(in the rows, 128 means zero)
T: 4 groups of rows, each row roughly a mix of its group's hidden directions:
T (152 x 11):
[[140 152 142  90 154 154 142  98 107 100 139]
 [102 131 132 152  85 108 109 108  89 125 143]
 [138 131 181 152 105 158 126 110 156 137 138]
 [161 109 157 124 159 132  81 126 144 149 133]
 [ 99 141  85 117 104 136 166 147 105 115 125]
 [ 97 122  94 104  98  98 156 138 100 126 129]
 [106 111  85 163  96  96 119 121 121 131 118]
 [127 111  96 179 126 103 131 131 158 143 106]
 [108 123  98 133 148 157 160 106 111 106 164]
 [130 104 168 118 123 138 102 165 100 155 144]
 [ 92 132  93  91 156 131 127 108 122 103 109]
 [126 174 119 117 166 155 158 116 145 113 140]
 [109 139  91 127  85 123 141 144 109  93 109]
 [113 143  71 101 154 125 151 136 114 112 130]
 [ 88 126 101 145 128  88 102 118 144 137 101]
 [102 107 158 176 150 110 117 127 133 157 125]
 [115 144 151 122  90 148 146 145 112  83 149]
 [136 122 139 144 171  90 114 147 156 151 149]
 [126 162 180 140 158 134 136 114 121 100 120]
 [162 157 140  96 114 158 139 155 102 131 146]
 [178 148 139 132 124 170 133 159 132 130 113]
 [121 149  83 172 154 124 159 123 132 126 130]
 [156 110 106 150 147 108 124 119 171 122  91]
 [129 171 168 135 164 131 141 105 135 104 121]
 [142 121 113  62 127 143 104 132 134 127 107]
 [126 182 149 101 154 128 144 122 117  96 128]
 [172 126 156 105  86 149 112 147 126 133 120]
 [153 125 117 100 125  90  96 161 131 134  97]
 [109 124 124 200 127 121 145 119 132 137 132]
 [119 110 127 179 125  91 133 155 123 159 135]
 [ 87  96  91 158 121 112 103 136 131 119 134]
 [132 147 160  73 160 138 122 107 135 121 129]
 [123 112  95 129 139 117 136 172  95 166 122]
 [173  97 147 126 124 131 130 133  95 140  89]
 [155 131 177 107 143 156 125 141 156 152 137]
 [130 126 152  71 106 139  97 138 121 104 122]
 [116 130 152 136  95 116  77 133 131 165 140]
 [121  98 143 119 148 106  83 115 154 105 153]
 [169 126 156 103 151 157  96 137 118 138 147]
 [110 105  93 181 146 111 141 125 139 133 108]
 [130 172 164 119 115 149 143 100 132 125 163]
 [156 131 188 102 119 129 116 141 136 142 107]
 [154 142  99  91 169 149 124 133 158 128 128]
 [126 144 131  82 157 110 130 112 117  89 101]
 [161 145 147 150 169 111 122  88 144 129 137]
 [140 148 119 105 121 109 142  81 151  95 106]
 [141 113  67 145 116 147 124 151 136 131 152]
 [135 143 130 195 113 128 145 149 115 130 142]
 [108 168 161 127 153  94 111 119 127 113 102]
 [133  82 116 122 143 139 110 140 151 178 133]
 [160 121 146 118 104 120  96 161 153 150 100]
 [122 119 163 129 127 114 108 125 175 154  93]
 [138 168 149 157 138  92 151 110 130 117 100]
 [125  74 131 124  98 125 101 133 115 163 139]
 [103 152  86 119 151 136 146  99 115  94 128]
 [106 136  93 136 125 135 142 108  88  86 148]
 [ 73 114  88 131 141 124 129 100 119 110 130]
 [129 110 134 102 151 136 120 170 100 172 134]
 [167 120 139 109 145 163 102 125 166 148 133]
 [120 131  82  93 108 133 139 153  95 112 143]
 [140 115 135 167 169 143 109 101 148 143 101]
 [142 140 144 174 127 148 135 117 179 146 129]
 [107 118 121 190 124  99 137 135 122 116 152]
 [159 117 131 167 120 148 131 134 120 182 121]
 [159 144 153 122 122 174 134 137 115 110 166]
 [123 178 138 134 139 162 155 105 108 141 147]
 [111 123 118 163  78 125 135 148 109 144 158]
 [111 153 105  83 147 120 150 108 117  92 123]
 [ 93  97 102 169  97 109 139 127 134 134 124]
 [132 161 152 132 128  83 126 107 150 106  97]
 [146 136 146  71 138 133 101 102 139 106 118]
 [128  83 120 155 120 115 102 156  99 151 144]
 [147 164 141 155  97 125 135 113 165  99 116]
 [ 87 120  99 101 142 111 133 103  94 133 150]
 [110 113  76 129 139  86 131 129  99 128 117]
 [131 165 135 148 148 145 156  89 147  99 140]
 [102 141  89 123 157 141 156 100 110 107 149]
 [ 99 119 113  88 148 121 115 109 101 120 168]
 [174 118 151 137 103  98 127 146 155 124 102]
 [145  98 150 123 102 169 122 132 152 158 151]
 [130 103 114  93 166 106 113 142 117 168 121]
 [106 155 154  96 126 150 131  79 113 120 130]
 [144 112 111 100 142 165  98 163 136 115 154]
 [158 128 118  80 113 137 107 148 105 144  96]
 [132  92 139 103 118  91  89 150 147 120 143]
 [140 126  67 129 133 131 142 154 152 125  99]
 [125 138 182 170 140 123 122 117 157 135 115]
 [132 143 105 137 184 133 149  93 143 117 116]
 [151 103  83 153 105 111 122 163 138 135 118]
 [148 128  96 129 184 118 136 134 140 164 128]
 [163 138 163 145 146 124 108  97 139 165 141]
 [138 147  94 145 142 160 152 145  93 125 159]
 [103 133 118 126  98 158 165  98  98 125 108]
 [143 107 124  69 125 125  93 133 122 141 106]
 [148 107 111  94 125 159 118 167  94 114 128]
 [142 114 108  72 126 135 104 105 148 124 102]
 [102 109 130 131 149  87  96 103 156 145 144]
 [157 109 177 119 141 143  91 131 112 149 135]
 [141 103 150  90 173 151 112 107 132 128 116]
 [105  97  87 104 134 101 140 125 101 119 102]
 [102  90 119 139 104  83 119 123 119 151 104]
 [ 98 131 162 123 165 118 132 106 159 111  98]
 [103 148 110 152 152 145 152 125 157 159 157]
 [151 128 134 153 135 150 120 152 184 149 114]
 [ 85 137  75 129 125 126 162 123 112 128 122]
 [125 130  62 127 131 114 155 119 102 119 125]
 [120 119 164  87 140 106 111 109 109 101 104]
 [109 138 136 112 171 169 140 115 133 102 155]
 [170 128 135 146  89 165 149 129 125 108 144]
 [126 127  94 113 133 103 118 137 177  93 145]
 [106 147 119  99 164 129 142  93 153 124  95]
 [104  99 104 147 118 100  93 147 153 145 108]
 [130 117 100  88 104 127 114  92 139 111  94]
 [119 105 136 129 160  80 108 159 119 150 143]
 [ 95 115 139 103 146 120  93 112 124 120 175]
 [107 136 137 162 148 123 136 122 184 154 122]
 [134 136 140  70 115 149 121  97 136 118 101]
 [105  98 111 177 118 121 127 141 122 165 145]
 [111 175 159 116 127 134 151 124 129  84 135]
 [146 125 167 150 165 109 110 138 149 150 155]
 [100 124 101 177 144  89 127 131 142 116 115]
 [138 146 159  92 104 139 110 101 123  89 116]
 [138 156 153 123  91 160 137  84 123 132 141]
 [140 102 158 144 141 153 123 112  83 145 101]
 [ 99  94 109  97 144 132 111 127  84 137 141]
 [168 109 174 112 106 112 107 151 122 136 126]
 [113 133 178 118 162 147 141 102 146 141 150]
 [102 165 118 135 112 127 175 106  99 141 129]
 [ 94 111 120 112 128 108 117 102 101  80 141]
 [158 128 125 167  91 103 115 151 139 157 124]
 [131 178 133 138 156 146 130 100 156 132 157]
 [103 101  88 175 125 121 152 117 126 145 132]
 [174 144  84 143 107 126 127 153 147 136 117]
 [111 112  70 159 113 100 139 118 125 131 118]
 [141 105 182 115 125 124  89 135 112 142 145]
 [146 169 119 122 164 144 140 128 164 100 142]
 [ 87 129 109 152 172 110 145 106 150 126 124]
 [105 139  91 145 134  87 144 142 159 102 130]
 [ 99 105  84 121 134 109 145 117  96 149 107]
 [140 109 146  84 141 167 138 128 149 105 105]
 [153 136 164 119 147 169 163 116 149 113 134]
 [ 83 128 109 137 165 133 114  92 139 116 151]
 [103  98 113  99 107  88 129 138  94 147 129]
 [152 110 168 136 177 146 105 122 127 139 113]
 [143 102 159 101 148 124  88 125 106 153 147]
 [101  79  98 143  94 133 130 151 116 134 130]
 [141 153  87 128 115 111 127 113 150  81 110]
 [172 111 150 120 116 122  96 119 162 140 101]
 [153 117 188 133 103 140 111 148 112 133 124]
 [117 127  87 165 135 147 142 141 146 142  87]
 [ 85 145 101 136 157 127 142  84 122 133 142]
 [121 115  97 131 130  81 132 128 142 156  86]]

which group is each row in? (one row of each group first):
[105 118 109 127 160 167 128 119 175 111 132] : (88)
[157 154 111  95  89 156 135 141 128 122 154] : (70)
[170 100 172 125 115 128 113 143 107 137 106] : (124)
[115 113 122 187 117  89 134 139 143 139 136] : (42)

[ 93 119 106 161  78 129 150 139 133 124 142] : (70)
[116 123  76 105 124 136 158  93 112 145 133] : (88)
[107 124 111 133 182 154 102 100 134 133 143] : (124)
[166 113 163  97 120 153 120 162 123 142 140] : (88)
[156 145 157 148 148 152 128 120 179 129 113] : (70)
[126  99  94 148 148 116 129 164 132 171 135] : (42)
[166 115 161 121 140 162  91 153 133 125 134] : (124)
[137 149  94 101 140 155 144 131 178 136 134] : (70)
[134 108  79 138  91  91 122 142 126 134 113] : (70)
[127  94 129 107 103 132 101 166  93 150 124] : (42)
[121 135  81 165 163 136 152 146 112 125 131] : (70)
[ 96 125  84 143 119  83 115 123 109 125 111] : (88)
[154 153 184 110 154 145 139 131 143 123 123] : (88)
[139 152 124 122 143 153 105 150 175 110 159] : (124)
